[149 147 116 139 144] yields 139

[[123 149 156 146 133 150]
 [123 127  99 103 125 102]] yields 133

[157 116 111 102] yields 111

[118 143 130 151 140 149 147] yields 149

[133 133 104 147 124 116] yields 124

[130  99 153 118] yields 153

[113 106 149 141 147 141] yields 147

[125 128 154 133 132] yields 133
---
[[140 117 112 139 128 125 131]
 [114 106 153 107 130 142 134]
 [114 118 144 112 134 143 145]] >> 144

[[118 126 133 127 127 144 123]
 [125 105 144 107 112 114 115]
 [139 125 109 129 121 137 128]] >> 109

[[128 104 121 131 149 122 112]
 [121 102 124 128 144 128 112]
 [123 103 122 128 148 119 112]] >> 122

[[116 105 122 141 128 123 119]
 [118 110 118 142 124 134 144]
 [129 139 128 108 121 115 109]] >> 128

[[128 111 120 122 119 118 116]
 [141 153 144 149 144 127 140]
 [120 110 117 105 109 134 118]] >> 117

[[133 110 128 139 125 119 137]
 [125 104 144 106 139 115 149]
 [130 117 108 145 127 118 139]] >> 108

[[116 127 126 110 105 132  99]
 [119 102 134 123 148 126 134]
 [133 122 130 105 133 146 117]] >> 130
---
[[127 100 153 144 120 145]
 [118 139 153 133 130 125]
 [129 109 126 128 136 123]
 [127 135 134 136 103 152]
 [129 132 147 128 116 133]
 [119 138 120 125 132 104]
 [121 134 147 129 117 137]] Out: 121

[[119 127 127 130 127 123 136 119 118 133 124 134 127 123 134]
 [103 129 117 128 128 119 146 116 104 130 128 143 116 126 135]
 [130 129 122 123 130 133 124 141 134 117 138 124 123 138 118]
 [117 138 119 134 136 120 139 116 114 135 125 139 119 124 134]
 [118 122 131 128 123 123 136 117 117 134 122 134 130 122 136]
 [107 108 136 121 111 123 141 116 109 131 121 136 134 122 139]
 [125 135 123 131 133 125 132 124 124 131 128 132 123 127 129]
 [116 140 116 133 137 121 139 118 114 133 127 139 117 126 132]] Out: 116

[[134 121 128 106 133 116]
 [130 112 121 123 145 116]
 [132 120 130 104 127 117]
 [125 119 134 122 152 108]
 [124 120 133 123 132 136]
 [118 120 141 118 151 115]
 [122 119 137 115 147 113]
 [128 122 120 115 148 118]
 [130 125 113 148 131 107]
 [133 119 115 145 128 112]] Out: 133

[[128 128 125 128 127 129 126 129]
 [127 128 128 129 130 127 129 124]
 [127 127 127 128 128 127 128 128]
 [132 134 151 131 141 130 140 101]
 [135 137 146 129 137 134 133 106]
 [120 118 119 130 126 118 132 139]
 [128 130 127 128 130 131 126 122]
 [122 124 107 127 123 128 118 139]
 [127 127 138 131 135 125 137 117]
 [127 128 122 127 127 129 124 130]] Out: 127

[[112 133 115 113 130 109 111 137]
 [129 116 137 142 126 131 139 129]
 [118 133 119 107 124 122 125 134]
 [138 111 138 125 118 138 138 117]
 [154 122 140 126 140 133 120 124]
 [124 136 143 124 131 132 115 118]
 [140 139 121 138 136 127 150 114]
 [135 121 134 107 133 135 107 146]
 [132 123 141 124 125 110 115 133]] Out: 132
---
129  126  115  155  132  111  123 Out: 111
135  132  113  111  123  154  129 Out: 154
113  124  104  100  152 Out: 100
102  152  106  149  112  135  129 Out: 135
111  103  107  152   98  148  117 Out: 148
118  149  112  151  123  126 Out: 123
121  106  152  110 Out: 152
152  139  152  133 Out: 152
127  132  155  131 Out: 155
111  102  103  118  109 Out: 118
---
133	120	147	125	103	107 → 107
130	115	134	150 → 150
123	117	124	104	118	111	130 → 130
113	151	132	117	129	120 → 120
105	123	158	111	152 → 152
135	127	155	143	131	129 → 129
---
[143 145 115 109 142 151 157] ans = 143, 157

[[132 100 100 144 112]
 [112 134 134 115 129]] ans = 132, 129

[113 102 136 140 141] ans = 113, 141

[137 142 105 136] ans = 137, 136

[129 124 103 106 134 119 136] ans = 129, 136

[109 115 135 104 139] ans = 109, 139
---
[[126 149 136 149 141 153 141]
 [141 129 115 132 149 129 124]
 [120 146 138 146 135 152 142]] | 115

[[108 104 119 112 136 143]
 [115 140 139 140 109 127]
 [150 146 114 131 143 120]] | 139

[[116 108 139 121 134 132]
 [137 134 131 123 139 149]
 [118 105 137 126 124 114]] | 131

[[122 113 103 102 124 123]
 [143 110 157 136 119 137]
 [107 144 110 115 156 143]] | 157

[[121 122 125 104 123 127]
 [121 132 138 113 128 139]
 [133 125 108 136 140 140]] | 138

[[131 127 135  99 130 115]
 [137 144 141 139 127 125]
 [123 120 123 120 110 128]] | 141

[[127 147 116 152 110 149]
 [120 133 133 142 142 127]
 [115 115 139 143 123 113]] | 133
---
[137 102 118 137 143] >> 143, 102

[110 118 123 115 107 146] >> 146, 107

[103 140 148 146 104] >> 148, 103

[152 120 134 130 131 128] >> 152, 120

[152 156 106 140 104] >> 156, 104

[123 101 110 100] >> 123, 100

[[132 124 123 127 156]
 [123 137 106 123 121]
 [133 136 152 125 147]] >> 156, 106
---
[[110 134 120 114 134 147]
 [134 130 107 114 118 125]
 [117 135 148 148 147 129]] result: 134

[[125 128 128 131 129]
 [139 136 133 122 118]
 [129 106 104 118 146]] result: 128

[[137 149 145 128 119 132]
 [121 120 117 118 117 124]
 [109 151 141 117 107 139]] result: 149

[[130 141 104 128 130 134]
 [135 134 128 128 123 131]
 [140 140 125 128 132 128]] result: 141

[[107 109 105 151]
 [151 128 143 120]
 [100 109 101 151]] result: 109

[[121 128 121 130 123]
 [101 132  99 135 110]
 [112 131 112 132 118]] result: 128
---
[116 132 125 112 100]
100
[142 156 130 105 127 150]
150
[126 123 143 111 118 103]
103
[121 131 156 153]
153
[133 127 147 122 152]
152
[100 113 105 154 135 155]
155
[150 115 151 112 123]
123
[139 150 137 129 111 132]
132
[131 132 109 101 110 109]
109
[145 117 145 137 157]
157
---
[[124 130 157 116 137]
 [126 131 151 124 136]] -> 124

[125 133 138 115 136 150] -> 136

[[125 125 133 121 101 122]
 [121 121 140 146 126 146]
 [116 116 135 123 105 120]] -> 105

[[143 134 125 120 146 155]
 [127 133 133 133 106 118]] -> 106

[108 111 130 103 112] -> 103

[114 129 124 136 104 127] -> 104

[122 147 142 124 106 143] -> 106

[110 145 150 148 157 121 112] -> 121

[131 121 129 151] -> 129
---
[[141 110 133 150 133]
 [142 129 147 110 129]
 [119 153 121 135 144]] gives 121

[[139 149 153 151 113 131]
 [146 142 139 139 110 141]
 [123 121 114 116 140 118]] gives 116

[[106 108 131 107 147 152]
 [125 127 133 135 126 121]
 [135 146 123 136 119 114]] gives 136

[[122 144 120 124 114 134]
 [140 134 120 137 116 152]
 [123 104 128 155 132 130]] gives 155

[[117 135 116 110 148 126 130]
 [117 118 112 121 122 124 136]
 [129 153 145 110 122 151 136]] gives 122

[[138 130 140 116 133 144]
 [143 137 143 116 127 140]
 [127 151 136 116 123 136]] gives 116

[[116 134 147 131 130]
 [130 127 125 128 128]
 [110 136 156 132 130]] gives 156

[[113 144 151 137 139]
 [129 144 157 126 124]
 [111 135 132 140 143]] gives 132
---
[154 129 150  99 103] → 150
[102 135 115 122] → 115
[153 147 107 130] → 107
[136 140 130 113 106] → 130
[120 126 149 150] → 149
[157 120 150 106 123] → 150
